In the rows, zero is written as 128.
Rotation paths and how fast each direction turns (degrees a step)
Each turn is a multiple of 5 degrees from 10 to 175, or 0.
Each row of a path follows its step; steps can be skipped.
Rotation 1:
step 0: [130 132 123 123 134 130 123 137 142 117 133 133 124 116 140 125 128 125
 141 139 132 111 122 132 118 123 123]
step 1: [114 121 141 127 135 132 117 128 135 122 130 116 126 122 122 124 121 126
 121 137 132 129 144 132 132 114 118]
step 2: [137 126 132 148 128 139 125 135 128 120 124 135 132 117 123 126 122 123
 134 138 144 119 122 129 116 125 128]
step 3: [138 123 146 117 124 126 124 132 135 137 133 122 122 115 128 117 123 137
 123 137 135 134 127 129 131 115 120]
step 4: [126 130 130 136 135 127 120 123 137 124 137 134 133 123 133 116 116 135
 124 136 131 108 124 137 113 132 126]
step 5: [130 113 144 123 131 128 116 135 129 124 125 120 124 117 122 123 120 118
 129 125 122 131 129 135 126 125 107]
step 6: [125 123 134 131 117 130 127 128 139 122 118 143 134 113 120 128 117 135
 134 140 135 118 131 136 119 130 136]
step 7: [132 128 134 130 131 130 122 132 126 144 136 130 118 111 116 110 123 128
 133 130 121 127 137 127 131 119 118]
step 8: [126 119 137 125 124 125 131 112 129 117 136 133 122 124 123 121 124 131
 137 132 141 108 123 128 115 130 124]
step 9: [128 130 135 117 134 126 118 138 139 127 136 140 127 114 121 129 131 120
 127 125 126 130 138 130 120 121 108]
step 10: [126 120 135 130 122 138 122 125 134 120 127 140 122 133 126 126 114 122
 132 137 133 110 135 136 130 113 135]
step 11: [126 140 139 132 125 135 120 134 131 137 127 127 120 119 116 119 121 119
 130 131 137 133 131 114 116 126 114]
Speeds:
[130 130 123 134 128 122 134 127 132 126 127 131 125 129 129 130 124 125
 131 132 130 126 124 132 125 129 129] : 175
[132 127 132 131 128 126 127 129 128 131 125 123 136 126 131 126 122 130
 123 127 127 129 124 131 128 131 129] : 35
[121 127 135 124 122 127 134 123 129 125 127 124 126 132 127 127 127 130
 126 132 130 130 128 131 129 127 130] : 155
[126 128 132 124 135 122 127 128 125 132 135 127 128 129 130 128 129 130
 133 129 128 127 123 126 124 129 131] : 85
Rotation 2:
step 0: [128 139 127 126 147 116 128 131 131 137 136 116 126 126 134 127 128 127
 120 134 119 117 132 116 112 121 132]
step 1: [129 146 128 133 125 130 127 119 127 118 127 140 119 121 146 119 138 122
 133 134 127 133 121 139 121 122 122]
step 2: [119 138 123 140 141 122 134 129 121 130 133 121 139 121 123 123 126 134
 139 124 127 121 138 124 130 115 111]
step 3: [131 140 127 124 137 118 132 136 137 138 133 132 109 130 131 129 135 132
 137 145 125 135 120 123 117 132 124]
step 4: [120 124 129 133 133 138 127 117 124 123 134 135 128 132 138 120 132 122
 148 128 134 139 140 136 128 126 113]
step 5: [128 119 116 132 142 119 127 135 131 128 129 123 135 128 109 134 136 134
 134 145 130 124 127 123 122 125 114]
step 6: [121 129 119 121 134 141 128 120 129 140 134 130 123 138 136 123 135 119
 131 141 124 141 128 127 112 137 135]
step 7: [131 115 126 133 140 127 118 117 125 113 129 126 139 127 132 128 135 120
 128 133 127 119 140 137 119 114 120]
step 8: [122 142 110 129 133 130 132 129 123 132 123 127 137 122 119 125 138 126
 118 143 125 125 116 118 117 125 129]
step 9: [126 138 129 130 137 128 125 117 128 135 139 121 122 126 149 123 127 121
 129 126 116 124 139 134 113 123 134]
step 10: [132 141 127 132 135 119 129 127 124 112 121 138 131 121 131 123 139 127
 131 135 130 122 121 131 129 108 114]
step 11: [114 148 121 139 135 129 137 131 127 142 138 122 129 119 128 121 126 133
 135 129 127 130 130 116 121 133 120]
Speeds:
[121 119 127 129 131 128 132 128 128 125 126 128 124 133 125 131 132 127
 131 126 128 128 127 129 126 133 127] : 40
[132 123 127 126 128 129 127 130 130 133 131 130 126 129 125 127 124 129
 133 132 131 134 131 128 132 129 121] : 40
[126 131 124 123 123 132 128 128 131 129 125 128 129 129 129 124 136 125
 129 128 127 131 121 127 134 128 126] : 155
[132 126 132 125 128 134 128 127 131 126 129 134 124 125 129 128 133 125
 129 123 134 126 130 128 125 123 128] : 125
[127 130 129 128 127 125 127 119 130 125 135 128 124 130 124 124 127 125
 128 129 129 130 128 134 131 127 132] : 130
Rotation 3:
step 0: [134 140 124 127 135 139 129 120 110 126 127 122 118 129 126 112 120 128
 142 130 124 117 120 128 129 106 120]
step 1: [129 128 125 126 120 122 136 106 133 139 130 134 130 141 123 113 122 131
 146 134 140 120 125 131 116 117 123]
step 2: [124 127 120 138 135 130 142 125 138 138 137 134 121 130 114 119 132 140
 120 129 141 116 112 131 123 124 143]
step 3: [128 122 124 143 127 123 147 129 129 138 132 142 120 127 134 126 112 132
 111 131 128 124 132 116 141 116 134]
step 4: [142 139 139 121 121 143 137 132 119 130 124 141 122 128 132 129 124 115
 120 128 138 119 131 120 135 113 141]
step 5: [145 136 115 123 118 128 134 118 126 127 124 114 122 130 129 130 119 120
 131 118 138 105 138 135 135 122 131]
step 6: [123 137 129 137 116 128 122 109 140 132 130 127 124 119 122 119 136 130
 133 123 148 119 132 138 146 126 129]
step 7: [120 128 117 141 129 132 124 120 135 127 120 124 121 128 112 127 135 132
 118 133 126 127 121 131 144 100 129]
step 8: [115 127 123 125 125 123 123 123 127 134 110 146 130 129 117 133 108 121
 127 144 134 125 127 124 135 113 132]
step 9: [128 146 122 118 140 123 126 128 121 121 127 142 125 127 128 129 115 122
 129 129 131 110 110 137 131 123 143]
step 10: [139 128 120 130 122 116 130 111 137 118 146 140 130 134 140 123 119 127
 137 132 123 114 126 134 141 124 132]
step 11: [133 128 127 131 114 144 128 124 137 119 148 133 128 123 119 124 138 131
 131 146 131 118 125 124 134 122 142]
Speeds:
[126 125 131 129 124 129 136 128 124 134 133 124 129 130 130 125 129 124
 124 126 128 125 128 125 125 129 132] : 35
[124 128 123 128 129 128 129 131 127 130 127 125 126 122 124 129 123 130
 129 129 132 123 128 128 128 138 130] : 110
[131 130 123 128 134 130 129 131 126 125 128 121 125 129 126 129 131 129
 124 125 123 125 123 130 127 124 130] : 155
